Each row is where one point has got to under a steady rotation. How many steps took it there?
The counts run from 0 to 331.
[ 21.3  24.9 -19.9 -26.0   0.4   1.0  -3.7  -0.9  -4.4  -4.1  32.0 -21.7
  -5.0  -1.5 -22.0  17.1  -7.2  17.0 -11.9   7.2   3.8 -24.8 -11.3 -34.4
 -14.1  12.3 -11.7  -5.6  19.6  10.4  -2.5   8.5   6.9  24.2  -6.8] | 216
[  8.5  10.9 -22.2 -42.5   6.1   2.1 -17.1 -32.1  20.3 -14.3 -18.9  16.2
  -4.7 -28.7  -2.6 -10.7   1.6  -1.6  -2.7   0.5  12.6   0.4  25.0  14.6
  -5.1   9.6   9.7  -3.8  22.2   0.5  -9.3  32.9  -9.2 -16.6  -1.1] | 171
[ 25.3 -24.0 -11.2 -21.5  -1.6  61.0  -4.7  -1.4 -19.2  -7.4  10.9 -26.2
   9.5   6.5  10.7   0.9  19.8  -0.9 -14.6   4.8  -4.6  -4.8  -8.0 -36.2
  -3.8  13.9  21.3 -20.1  -3.6  -9.0  -5.3  -8.2 -12.4  13.5   0.7] | 47
[  8.9  -4.4   6.6 -21.2  27.5 -13.6 -13.5 -26.7   7.3  -1.7 -27.7  10.8
  24.1   1.1 -18.3 -12.1 -16.6  30.0  -0.5 -27.2 -15.3  -9.5  32.3  23.2
  -4.1  -0.5  -4.6   1.3 -10.4  -4.2  11.3  18.1  12.3  -1.3  18.5] | 75
[  5.1  -4.6  -0.6 -11.9 -23.5  21.2  15.4  -8.1 -12.5 -17.2  13.7 -12.1
  -1.9  -2.2 -19.3  13.8   3.8   3.3  -7.2 -11.5  35.0 -20.1 -29.6 -10.0
   3.0   0.7 -15.0 -12.4 -14.1 -17.8  -2.0 -15.6 -26.4  42.5   0.3] | 315
[-11.0 -20.6   1.0 -19.7  -4.4  -5.3  21.0 -20.3  26.9  11.9  10.6  16.3
  -9.8   4.7  18.0   2.8   2.9  41.8  20.6  -2.3  -9.1  16.9   6.6  -5.9
  26.2 -21.5  27.2   8.2  21.7  -7.2 -15.2  20.4  -3.2  18.9  20.0] | 57
[-12.1  16.2  -5.3  -4.5 -28.2 -24.8   5.0  17.5  30.1  14.2  19.6  10.1
 -13.8   5.3  13.4  30.1   6.9  -0.1  25.1  21.9 -16.3  12.3  21.6  23.2
  15.2  16.5  15.8  -6.0   4.1  -8.9   0.8  11.9  -1.7  19.1  -9.2] | 324
[-14.9  12.7 -13.4  10.9  22.5 -46.0  31.8  10.7  -6.4   3.3 -10.9  10.2
   9.9   7.5 -25.1   8.3  11.7  16.0  37.5   1.8  -2.3   5.1  -7.2   6.2
  -2.3  12.0 -18.4  18.4  -8.6   7.5  -7.6   7.0   4.1 -11.7 -11.1] | 203
[ 29.2   2.8 -11.5  21.3  -3.9 -15.6  -4.1   3.7   8.2  22.9   0.0  -0.9
  -6.5 -21.4  -0.9   9.0   2.2  -1.2  48.8   6.8   1.1   7.6  42.7  14.0
   0.8   0.3  -3.9   7.8   0.5   4.7  -2.4  51.1  13.8  10.2   4.9] | 38
[  6.9  -5.8 -10.4 -20.7 -17.9  36.4 -18.0   6.3  -5.8  17.0  28.2  -1.7
 -10.8  -9.6   5.6  18.0  -9.3   3.1  -8.6   2.8 -12.3   1.8  10.4 -11.1
   5.1   0.1   1.2 -22.1 -10.9  -0.4 -14.8  29.5  19.3  38.9  27.2] | 135
[ -8.6  -0.8  11.4 -13.1  -4.4  -0.1  24.3 -29.0  19.9  -6.9  16.9   7.0
  11.5  19.0  26.6 -31.4   0.3   0.6  14.6  -7.9   5.8  11.1  10.0 -26.4
   7.1  -9.7  35.8  -6.0  30.0  -1.9  -8.9 -11.7   7.7   6.7 -19.1] | 62
[-33.1  31.5 -21.9 -33.3 -12.0  -8.8   2.1 -32.3  15.4  -0.3   7.0  10.9
 -10.4  -1.7  -6.0  17.7   7.9  -1.1  18.7  -2.6   4.0  -4.5 -18.2   5.9
  13.0   4.9  -5.8 -25.9   7.9  -5.0   9.8  23.0   0.4  21.4  18.8] | 95
[ -8.2   0.6   0.2 -15.0  -5.3  43.9  -4.7 -36.1  14.5  -6.3   1.4 -27.6
   6.2  -1.1  20.6  -1.6  10.9 -20.7 -15.2  -4.1  16.4 -17.2 -14.1 -25.4
   3.6  -6.3  37.5  -7.9  22.5 -19.0   5.6   4.3  -6.6   3.9 -16.7] | 271
[ -0.4  -1.9  -2.7 -31.1   8.9  32.8  13.0   6.7  -6.4   9.7 -15.3 -18.9
 -24.9   7.4   8.6 -12.9   9.3 -22.1   5.6  18.9  13.8  -9.0 -41.2  -3.7
   4.8  10.2   8.2  -3.2  24.5 -12.3   0.2   5.4 -12.6 -14.3 -20.4] | 275
[ 24.9 -41.4   7.0  13.0  -4.6  15.0   5.6   7.1  -4.9  27.4  22.8 -12.2
  -5.1  16.9  21.9   5.3  17.8  23.7   6.1  21.1 -24.0  -2.4  -4.5 -12.8
  15.1  16.1  21.2   0.1  -3.3 -14.8   7.1   1.1   9.3   7.0  -7.0] | 141
[ -5.6  -1.3   0.0 -29.9  -5.2  27.3   1.0 -28.3  -1.3  -6.0  -9.2  -1.4
   6.3  -0.7  21.4  10.5   9.5 -33.2 -15.7   4.0  16.2  -8.4   2.5  -5.6
  16.6   2.4  34.9   4.7  26.0  -9.3 -11.7  15.7 -11.8  -9.1 -32.1] | 270
[-10.6  27.2 -11.3 -15.1  -2.9  -9.7 -25.4 -15.0   8.9 -12.4  17.9  14.9
  20.1  -0.1 -16.3  -1.6 -15.7  26.4  30.1 -20.1 -16.3 -15.0  -2.1   4.5
 -11.8 -29.5 -14.6  -9.6 -18.6  20.6   4.5   6.0 -13.9  19.7  -0.6] | 113
[  7.6  -9.0  13.1 -18.8 -26.4  23.7  -4.2  10.4  17.1 -16.4  29.9  -2.3
  21.4  12.1   5.7  14.5  18.1  16.9 -12.4   1.6  -6.5  -3.9  11.8  -5.4
  11.6   5.0  33.1 -12.2  -4.5 -23.9  12.1 -21.1 -26.2  36.4  -7.4] | 233
[ 31.3 -15.4  -6.3  13.8  -7.6  25.8 -16.8  -5.3  10.9  13.3   3.1 -19.5
  21.4  -9.0  17.1  11.3  23.8  -9.2  -0.9 -11.1  -2.9 -12.5  42.3  -8.9
  -1.1  -3.4  31.1   5.6 -10.5 -21.9   4.8  21.1   3.6   0.1 -13.6] | 42
[ 28.7  27.7  16.6 -12.3  -5.7   0.8  -1.9  33.5  -1.1   1.7  19.5   5.0
   7.0  -7.7 -14.5  16.6 -15.2  -7.6   1.3  -4.5  23.7 -20.0  18.9  16.2
  -4.5  14.0   8.4  17.1   9.0   5.2  14.3  13.8  -2.3  15.1 -31.6] | 214
[ 39.8  -7.4  -6.1  27.7  -0.1  -7.5  14.6  19.9 -11.2  -7.0 -11.8 -10.6
  12.7 -20.4 -39.4   1.2  17.3   7.6  22.2  -0.5  21.5   0.4  10.6  -2.8
 -17.2  20.0  -4.0   2.3  -6.5   3.9   3.6   7.9 -15.5   1.3 -24.3] | 126
[-11.7  -4.9 -11.6 -27.2 -12.9 -26.9  22.9   1.3  16.1   4.1  13.7 -14.3
 -12.4   9.5  -6.6  21.4  20.3  28.3  10.4  13.6 -17.4  -2.4 -33.7  -3.2
  14.6  -7.7 -10.8 -12.7   3.2 -12.6   1.9  -6.6 -33.8  13.5  -1.2] | 13
[ -0.8   1.5  -5.0 -31.9  -6.3   9.2  -5.6   5.2  10.8  -0.4   7.3  30.8
   7.9  15.8   9.5 -39.3 -10.0  22.2  23.4   6.2 -27.4  19.9  20.0  27.4
   3.7  14.0  21.0  -3.1 -10.4   9.5 -14.9   1.7   0.4 -10.8  14.6] | 153
[ 21.7  -8.5  21.1  -2.5 -18.3  14.9  -1.2  37.2  -2.7  22.3  18.5   0.7
  -3.4   0.0  13.8  14.0   0.1 -22.9  16.6   3.6   4.6  -5.5  28.5   8.8
  12.5   4.1  26.4  -7.8   9.7 -11.2  13.2  25.8   5.2  32.1 -14.2] | 137
[ 25.3  -1.3 -37.1 -14.7  -5.2  11.4  13.9   8.3 -13.1 -15.3   4.5 -16.6
  -8.3 -14.4 -24.2   2.3  12.8  12.0  13.2  -0.3  28.2  14.5  -9.0 -22.0
 -16.0  10.3 -17.9 -16.8 -17.9  10.4 -28.7  13.5 -10.2  13.7   6.3] | 128
[ 16.9 -30.3  -7.8   0.6  10.4   8.2  -6.9 -19.7 -28.1  19.9 -34.3  -0.9
  -5.8  -1.7  -8.9  13.9 -12.1  13.5   6.8   5.0 -16.6   2.2  21.0  19.7
   8.6  -9.4  -1.8  -1.5  -3.2 -10.9 -17.4  41.2   6.2  -1.1  18.9] | 262
[ 26.9  28.2  -1.2 -11.7   7.9  11.4  -4.6  -3.2  17.7 -18.4  -6.8 -29.1
   2.0  13.6 -12.7 -40.8  -2.6   0.9  11.5   9.8  13.0   5.4  22.8   4.6
 -25.8  21.5  18.0  -6.0  35.9  23.9   9.4  -7.8  -7.2 -10.1 -23.5] | 253
[ 21.6   0.0  10.9  -2.6  16.4 -23.3  13.4  11.0  -6.1   4.1 -12.3 -10.5
  -4.5  29.7   5.5 -23.3 -15.1  27.2   6.9  26.3 -19.1   7.0  20.6  18.9
   5.7  12.8  15.7  15.5  32.6   6.5   1.2   6.1  13.7  -9.5 -15.9] | 159
[ -8.6   3.1 -18.9 -15.1 -30.1  23.1 -12.2 -22.6  -2.6 -13.8  21.3   4.7
  22.1   7.1   3.7  36.8  -3.9 -14.6 -29.9  -7.2  12.6 -29.3  -1.0   1.4
  10.2   1.1   6.9 -13.8 -22.2 -16.4 -21.5  -3.1  10.7  18.9   1.9] | 3
[-11.5  -4.2  -1.1  -5.8  -4.9 -17.7  20.8  12.5 -20.8 -11.9  -5.3  13.4
  22.5  20.2 -13.2  18.4   9.9  -8.7   5.4  15.7  17.1 -12.2 -24.5  -1.4
   6.7   2.9   5.5   0.8  -0.1  -7.1 -18.3 -25.6 -30.9  -6.5 -39.3] | 105
[ 11.1 -41.0  -7.9  14.9  -9.6  15.8  18.9 -31.6   6.0  -3.9  19.6  -7.5
   3.4   4.1   4.8 -16.2  23.3  31.4  25.8   7.6 -10.0  10.1 -13.3 -17.1
  -0.4   8.9  -2.9  -8.5 -26.7  -6.8  -5.7 -13.4 -21.3   5.3   8.2] | 146
[ 21.9  -3.4   2.0  12.5 -12.5  39.7 -20.2 -10.6  -5.6   5.8   8.5   9.0
  25.9  -7.7   5.6  -1.3  23.1 -12.4  10.5  14.4   3.1   3.0  35.3 -17.0
  -6.0  22.0  34.4  -6.1  -3.1   2.5   9.4  18.6   0.7  -1.2 -18.1] | 43
[-13.7  -6.4   2.9  13.7 -11.8 -24.5   6.6  26.2  -2.8  21.7  -6.7   2.5
   0.8   6.4   2.6   8.9   9.9  -4.4  40.8  -4.7 -13.9  -4.8  -4.7  38.1
   0.6  -5.6 -18.1  -6.3 -34.4 -12.6   5.3 -11.5 -16.5  20.4  -1.9] | 16
[ -6.7  25.0  15.8  -9.9  16.4  -5.9  -9.6   4.8   8.9  12.8  22.2  17.9
  11.6  24.0 -20.3   3.1   0.8  27.9   7.9   4.3 -40.4 -27.0 -17.0   7.5
   9.5   7.0  21.8  13.8  -1.4 -15.6  27.9  -7.1  -4.7  -8.7 -28.7] | 196
[ -7.5   3.8 -11.7 -17.6 -27.7   3.3  21.8  16.3  10.0  -0.6   9.5   9.2
 -34.2  -5.0   4.4  14.7  -9.8  -8.4  17.7   7.0  14.8   1.4 -25.2  21.1
   9.1   9.1 -26.8 -16.0  -5.0  -9.1 -12.8  10.3 -10.5  35.1  13.5] | 319
[ 15.2   6.2  -8.9 -19.9   3.5   1.1  28.9 -15.2  20.8  -8.3 -18.7  -5.0
 -37.1 -11.3 -18.7   8.3   4.5   3.3  -6.2   6.4  30.1 -17.6 -22.6   6.1
   6.2  13.8 -17.8   2.4  15.6 -16.4   6.9  12.7 -17.2  -8.5  -7.1] | 89
[ 21.5  22.6 -20.1  20.1  -3.3   9.9 -19.7  23.8   3.0  -8.9  24.0 -26.7
  12.1  30.0 -12.5 -20.4  -8.8  25.8  11.2  16.0 -21.7  -9.5   6.4  -3.1
 -19.8   5.7  11.5  -0.5 -10.6   6.2 -12.0 -11.2   5.1  -7.2 -14.5] | 26
[ -8.7 -17.5  -3.6 -29.7 -23.5  -5.0  13.5  13.3  20.7  -4.7  15.5   0.3
 -22.6 -13.3  10.8  27.6   1.4  -3.1  10.7 -14.8   3.6  -1.8 -13.9  19.0
  13.4 -17.9 -11.9  -9.5 -12.8 -19.3 -14.8   0.8 -14.7  44.7  14.0] | 320
[  4.2  36.2 -22.7  -9.3   6.0 -21.0  -7.6 -40.5  10.4 -12.5  15.3  -2.6
  19.1  -8.8  -7.8  12.0   2.0   2.5   6.4 -27.4  13.2  -6.0  11.8 -11.4
  -5.4   5.8 -12.3  -8.9  -0.7  -6.5   4.9  16.1  27.0  25.4  10.8] | 304
